500 stands for zero in the data rows.
Here is a table of points, one per row:
392;380;592;700;406;663;479;461;644;608;827;762;520;432;250;548;453;441;377;454;513;489;580;614;541;438;517;456;589;212;459;484;360;395;474;726;459;596;489;404;509;620;599;474;595;661;769;524;328;473;485;608;437;557;507;432;612;373;566;287;295;442;577;389
447;860;486;638;261;499;315;454;582;545;501;447;496;458;514;483;727;436;393;799;418;521;335;640;578;683;480;614;360;447;508;551;350;517;694;412;533;554;401;597;263;279;519;489;521;493;591;674;702;641;626;501;667;565;614;224;462;532;691;391;582;676;565;601
584;527;482;425;334;372;432;505;426;522;564;471;205;489;463;384;547;612;527;561;571;403;345;424;398;353;619;365;289;316;480;503;513;732;658;440;347;603;338;528;780;538;597;692;546;720;520;482;525;663;241;464;494;276;420;536;622;354;488;282;515;275;689;622
382;514;468;470;799;446;677;400;554;435;569;449;306;654;389;386;418;575;545;594;554;335;525;691;547;291;537;546;543;548;593;667;639;344;391;365;372;388;346;576;387;680;605;647;470;541;537;489;460;465;435;410;487;355;503;525;287;808;649;464;638;682;358;535
462;655;486;482;517;469;393;536;549;561;593;413;513;378;512;444;584;815;393;454;412;789;497;679;679;776;391;627;575;715;356;464;284;662;551;378;727;381;818;396;637;333;562;443;406;619;619;325;455;651;465;475;384;402;750;516;313;424;702;431;737;316;306;525
512;448;474;604;597;374;524;599;231;392;312;610;453;499;471;565;440;388;510;520;626;514;598;461;561;448;453;568;422;507;508;539;544;530;392;385;802;461;579;344;502;487;574;468;697;559;395;529;292;514;684;565;556;565;518;377;456;512;406;604;497;497;608;506
558;729;397;514;573;247;419;637;537;407;482;546;385;455;511;452;484;628;519;506;310;469;475;421;446;605;405;540;587;596;339;557;523;427;477;426;350;455;780;354;483;582;480;299;628;377;656;541;313;415;506;487;428;442;478;346;497;697;267;381;581;434;649;660
422;289;293;498;479;474;652;577;727;584;511;579;445;476;627;618;429;474;368;592;550;275;641;253;648;666;829;475;491;502;486;592;755;333;472;349;611;574;315;486;509;583;338;281;529;385;280;422;565;549;470;486;747;465;598;698;476;456;728;311;397;448;571;697
653;363;631;537;547;592;422;504;496;400;421;384;282;515;509;303;504;524;475;517;627;402;308;584;657;432;425;428;583;554;664;476;340;527;453;620;422;394;365;577;521;386;302;444;503;273;182;672;441;439;419;256;405;534;394;306;404;402;455;475;474;440;474;344
447;332;589;271;488;734;361;543;550;306;641;704;643;403;432;474;608;408;605;469;421;420;700;663;449;451;718;562;365;550;544;579;519;494;450;729;367;519;514;660;544;503;615;531;465;350;646;517;420;412;574;715;454;594;596;293;682;363;554;417;665;262;455;492
599;525;368;358;703;387;466;635;564;262;506;596;488;503;793;525;413;335;650;313;485;562;432;479;489;553;311;508;632;410;653;600;631;567;632;542;676;559;671;335;599;570;578;500;509;437;496;596;308;521;460;416;509;472;499;401;554;644;453;508;601;612;559;650
521;578;548;443;664;429;751;545;446;542;357;532;372;371;532;773;409;428;338;452;442;760;553;435;592;602;527;379;421;492;592;367;405;265;521;294;604;495;459;553;534;370;253;448;374;428;438;637;404;481;330;745;268;349;370;562;643;504;305;743;660;513;640;539
605;346;612;539;471;335;730;430;439;463;579;317;585;360;371;505;441;443;434;581;377;517;556;466;404;368;654;454;614;541;682;645;357;589;647;562;488;347;598;393;517;455;467;717;451;226;341;484;550;606;315;416;341;637;510;277;419;614;370;551;224;352;549;353
479;582;655;570;446;403;497;719;541;523;476;411;595;599;589;464;592;503;350;554;705;490;427;547;463;234;630;395;350;540;448;263;648;654;426;632;544;718;717;517;376;577;563;738;540;408;561;390;531;200;453;483;277;348;532;500;521;389;523;330;521;428;579;582
469;290;408;370;412;519;488;678;446;605;244;402;429;481;664;706;372;467;397;545;632;444;240;683;462;525;512;414;492;535;716;424;527;389;382;460;347;343;573;245;520;466;480;557;170;411;470;525;397;607;290;582;520;886;502;563;618;616;749;509;606;671;432;316
414;600;481;503;590;589;602;560;399;528;609;439;262;473;828;461;583;594;432;319;399;640;576;553;579;353;587;531;519;607;546;442;481;660;309;603;269;712;605;509;333;354;501;386;515;603;360;366;556;543;441;566;515;470;696;477;397;450;313;582;404;524;441;435
235;691;495;580;457;643;804;175;357;631;491;599;492;304;584;537;518;560;580;485;448;519;374;556;458;243;446;626;583;498;632;421;602;687;379;547;494;601;562;557;639;471;129;687;514;389;371;465;530;541;458;542;680;812;560;451;450;656;414;468;615;440;445;318
478;679;491;590;313;561;403;684;359;456;618;423;556;346;367;647;269;536;471;334;495;242;568;649;469;375;456;523;585;701;506;435;720;722;760;462;569;315;402;538;309;540;608;554;566;355;484;628;776;410;420;529;626;463;521;417;547;543;597;445;558;577;351;735
453;432;347;414;346;527;565;457;515;511;752;373;653;437;562;412;493;590;589;535;592;531;454;285;531;401;665;414;558;531;307;453;513;389;385;363;558;621;432;338;539;367;451;361;467;512;538;707;719;510;618;571;738;525;413;644;285;500;548;505;541;459;652;355
660;671;299;412;503;510;444;354;659;529;375;678;676;369;478;383;404;497;431;490;588;354;517;234;504;331;370;407;329;625;378;441;535;374;589;388;356;571;618;709;342;744;407;551;474;523;501;489;294;654;522;452;422;601;480;539;574;515;648;645;235;718;441;471
462;231;603;608;501;613;421;467;538;361;581;257;407;533;662;330;342;453;398;621;494;544;408;661;473;440;455;628;361;597;489;456;840;412;406;546;400;522;443;662;606;320;523;487;517;553;416;437;501;550;322;502;545;367;775;545;652;702;524;595;458;292;453;630
537;731;399;310;362;748;794;674;505;341;509;683;472;587;414;679;606;471;372;502;505;788;439;392;509;399;527;673;567;556;242;393;588;403;355;553;614;280;446;560;672;305;429;477;376;514;516;502;216;615;486;375;316;519;292;455;407;416;322;572;503;419;564;487
603;430;704;370;564;509;454;404;612;450;616;728;406;706;250;679;473;557;304;440;559;507;588;487;240;442;290;416;646;637;504;506;771;559;476;491;377;501;476;498;408;534;738;504;545;422;419;559;843;512;638;552;379;577;529;407;458;504;578;501;763;471;236;690
480;473;389;583;462;439;407;446;389;514;525;408;433;634;439;353;608;568;518;487;662;503;521;426;452;278;480;268;432;359;550;513;515;574;474;428;438;519;559;510;722;307;563;432;464;596;553;366;499;491;412;268;591;264;360;415;734;516;442;499;522;526;469;510
522;529;669;465;359;286;563;550;415;563;298;389;546;621;513;330;686;517;572;444;632;488;488;558;596;485;510;384;584;460;362;571;548;532;563;549;524;621;258;420;460;421;376;477;509;584;431;431;398;524;538;462;569;425;426;425;714;431;387;614;523;438;366;470
646;477;645;452;581;592;402;561;518;648;431;314;518;477;403;474;536;376;568;434;443;388;379;438;755;574;539;431;499;333;421;526;466;596;367;599;658;347;360;453;524;530;504;442;446;707;410;482;535;361;551;401;457;691;520;329;498;577;291;634;492;657;630;353
544;359;634;566;691;424;535;553;508;688;472;490;592;377;879;421;608;772;528;565;395;551;531;518;472;594;375;592;512;446;549;514;541;589;386;562;535;277;457;498;429;389;465;592;364;569;784;734;516;596;716;373;406;356;415;605;552;348;369;462;446;405;404;633
522;344;220;410;439;387;690;611;442;614;328;454;311;690;608;402;475;310;508;374;629;614;461;527;541;462;317;415;559;553;515;570;565;420;501;458;338;263;604;497;481;657;481;627;562;515;512;479;583;341;685;500;622;650;599;462;614;359;573;333;497;541;582;369
313;462;515;600;390;514;286;390;547;605;805;577;478;510;361;394;201;364;762;431;609;506;472;521;398;702;581;211;483;459;326;655;410;560;452;690;572;589;432;546;586;535;493;374;398;434;492;515;463;445;832;647;505;363;405;424;423;485;607;494;422;633;464;466
433;359;471;376;517;600;355;459;476;468;387;375;481;475;352;570;428;425;375;607;155;476;592;546;383;430;562;299;572;633;652;535;583;555;571;613;733;687;514;470;489;500;309;662;402;628;504;314;452;436;743;537;834;191;520;755;519;333;612;545;595;455;757;502
466;314;481;329;570;483;445;318;448;550;398;423;627;447;552;541;448;435;539;622;484;558;447;437;566;498;377;564;616;378;465;509;302;766;361;344;764;447;346;403;492;597;523;415;676;381;490;416;437;399;513;673;384;475;505;331;488;516;353;675;434;647;669;487
374;223;446;418;451;466;380;547;695;403;759;678;561;191;319;494;499;553;456;433;549;518;514;576;299;540;457;620;381;413;405;426;442;359;478;658;426;637;442;487;398;383;598;566;778;595;523;388;388;186;586;378;431;630;496;652;722;286;489;397;546;562;441;408
388;555;577;489;464;623;394;598;540;715;719;467;522;479;418;357;458;468;784;411;469;502;666;498;397;503;476;485;651;520;498;535;386;188;365;545;570;672;362;471;465;524;418;412;756;553;469;415;696;679;435;499;304;717;536;595;627;498;640;401;482;421;704;402
706;457;465;411;629;427;679;173;697;440;463;602;661;766;302;586;377;644;580;444;625;575;677;638;571;586;548;498;500;632;461;525;622;615;524;426;430;492;674;632;281;467;597;555;425;515;359;452;547;740;228;558;534;719;319;755;474;431;510;689;464;753;573;540
669;679;603;696;416;767;489;326;334;499;288;225;536;536;595;624;604;339;573;383;462;373;537;341;592;646;496;796;418;662;649;402;220;377;748;371;351;606;451;375;706;769;807;404;587;327;852;443;609;514;750;500;472;575;345;759;488;465;544;519;450;665;406;756
477;719;375;430;793;366;485;410;362;511;475;505;610;629;507;417;578;401;664;686;420;504;301;509;326;729;648;467;457;521;704;306;328;492;642;603;505;328;574;476;402;419;385;236;547;826;586;482;670;475;482;317;439;406;540;517;402;319;455;297;560;509;409;498
337;475;451;567;466;515;377;581;656;408;508;575;459;366;163;569;395;497;564;423;622;461;676;430;406;746;427;444;700;357;350;602;371;494;316;594;531;783;270;729;419;545;578;379;259;417;682;450;534;446;579;433;649;550;625;481;289;483;587;526;373;164;433;483
722;494;649;665;427;646;402;540;576;641;412;532;702;599;612;549;599;595;486;240;325;346;646;463;220;614;397;770;139;263;417;335;190;415;638;232;407;423;633;569;542;536;433;569;480;550;447;463;306;778;606;513;571;297;612;432;306;586;550;591;526;496;522;415
613;388;422;560;382;189;427;346;343;374;571;599;541;711;494;507;526;381;425;599;267;572;563;560;658;481;575;518;530;587;389;553;611;430;464;343;654;584;556;755;335;644;532;535;389;533;422;614;526;386;286;413;482;609;222;720;434;621;434;428;434;722;289;309
325;474;389;560;562;332;397;522;495;420;416;454;445;525;454;545;741;304;555;444;553;442;391;404;574;401;422;613;411;446;492;730;674;515;639;541;353;321;552;373;490;503;190;639;498;436;388;507;576;414;304;562;411;523;531;446;275;422;486;641;344;532;480;547
466;610;500;735;567;562;748;649;552;456;417;582;728;630;636;494;649;727;580;690;412;470;422;605;467;791;362;315;302;406;645;540;401;566;759;557;438;416;512;510;610;694;662;262;575;625;503;569;592;504;508;530;434;396;541;750;524;700;424;682;364;479;493;380
622;725;793;482;502;739;445;423;330;519;192;547;607;509;622;618;477;592;504;646;565;641;582;145;648;532;647;760;793;357;520;397;380;326;473;615;489;477;500;490;639;517;769;688;509;449;485;518;549;312;590;735;710;382;429;656;583;650;396;577;456;443;312;542
Along one direction, these points spread out more than along any other. Take the direction at right angles to it along which they spread out most. Go by this last direction. For each point below, how far along it does it lie, from 0 to 99? The average is 50, and the first point in the table lies past the average. One standard deviation of the points above along it is 16.
313;462;515;600;390;514;286;390;547;605;805;577;478;510;361;394;201;364;762;431;609;506;472;521;398;702;581;211;483;459;326;655;410;560;452;690;572;589;432;546;586;535;493;374;398;434;492;515;463;445;832;647;505;363;405;424;423;485;607;494;422;633;464;466 59
388;555;577;489;464;623;394;598;540;715;719;467;522;479;418;357;458;468;784;411;469;502;666;498;397;503;476;485;651;520;498;535;386;188;365;545;570;672;362;471;465;524;418;412;756;553;469;415;696;679;435;499;304;717;536;595;627;498;640;401;482;421;704;402 56
422;289;293;498;479;474;652;577;727;584;511;579;445;476;627;618;429;474;368;592;550;275;641;253;648;666;829;475;491;502;486;592;755;333;472;349;611;574;315;486;509;583;338;281;529;385;280;422;565;549;470;486;747;465;598;698;476;456;728;311;397;448;571;697 40
722;494;649;665;427;646;402;540;576;641;412;532;702;599;612;549;599;595;486;240;325;346;646;463;220;614;397;770;139;263;417;335;190;415;638;232;407;423;633;569;542;536;433;569;480;550;447;463;306;778;606;513;571;297;612;432;306;586;550;591;526;496;522;415 86
414;600;481;503;590;589;602;560;399;528;609;439;262;473;828;461;583;594;432;319;399;640;576;553;579;353;587;531;519;607;546;442;481;660;309;603;269;712;605;509;333;354;501;386;515;603;360;366;556;543;441;566;515;470;696;477;397;450;313;582;404;524;441;435 42
433;359;471;376;517;600;355;459;476;468;387;375;481;475;352;570;428;425;375;607;155;476;592;546;383;430;562;299;572;633;652;535;583;555;571;613;733;687;514;470;489;500;309;662;402;628;504;314;452;436;743;537;834;191;520;755;519;333;612;545;595;455;757;502 50
544;359;634;566;691;424;535;553;508;688;472;490;592;377;879;421;608;772;528;565;395;551;531;518;472;594;375;592;512;446;549;514;541;589;386;562;535;277;457;498;429;389;465;592;364;569;784;734;516;596;716;373;406;356;415;605;552;348;369;462;446;405;404;633 65
660;671;299;412;503;510;444;354;659;529;375;678;676;369;478;383;404;497;431;490;588;354;517;234;504;331;370;407;329;625;378;441;535;374;589;388;356;571;618;709;342;744;407;551;474;523;501;489;294;654;522;452;422;601;480;539;574;515;648;645;235;718;441;471 48
478;679;491;590;313;561;403;684;359;456;618;423;556;346;367;647;269;536;471;334;495;242;568;649;469;375;456;523;585;701;506;435;720;722;760;462;569;315;402;538;309;540;608;554;566;355;484;628;776;410;420;529;626;463;521;417;547;543;597;445;558;577;351;735 48
466;314;481;329;570;483;445;318;448;550;398;423;627;447;552;541;448;435;539;622;484;558;447;437;566;498;377;564;616;378;465;509;302;766;361;344;764;447;346;403;492;597;523;415;676;381;490;416;437;399;513;673;384;475;505;331;488;516;353;675;434;647;669;487 50
646;477;645;452;581;592;402;561;518;648;431;314;518;477;403;474;536;376;568;434;443;388;379;438;755;574;539;431;499;333;421;526;466;596;367;599;658;347;360;453;524;530;504;442;446;707;410;482;535;361;551;401;457;691;520;329;498;577;291;634;492;657;630;353 48
453;432;347;414;346;527;565;457;515;511;752;373;653;437;562;412;493;590;589;535;592;531;454;285;531;401;665;414;558;531;307;453;513;389;385;363;558;621;432;338;539;367;451;361;467;512;538;707;719;510;618;571;738;525;413;644;285;500;548;505;541;459;652;355 50
653;363;631;537;547;592;422;504;496;400;421;384;282;515;509;303;504;524;475;517;627;402;308;584;657;432;425;428;583;554;664;476;340;527;453;620;422;394;365;577;521;386;302;444;503;273;182;672;441;439;419;256;405;534;394;306;404;402;455;475;474;440;474;344 29
447;860;486;638;261;499;315;454;582;545;501;447;496;458;514;483;727;436;393;799;418;521;335;640;578;683;480;614;360;447;508;551;350;517;694;412;533;554;401;597;263;279;519;489;521;493;591;674;702;641;626;501;667;565;614;224;462;532;691;391;582;676;565;601 72
669;679;603;696;416;767;489;326;334;499;288;225;536;536;595;624;604;339;573;383;462;373;537;341;592;646;496;796;418;662;649;402;220;377;748;371;351;606;451;375;706;769;807;404;587;327;852;443;609;514;750;500;472;575;345;759;488;465;544;519;450;665;406;756 97
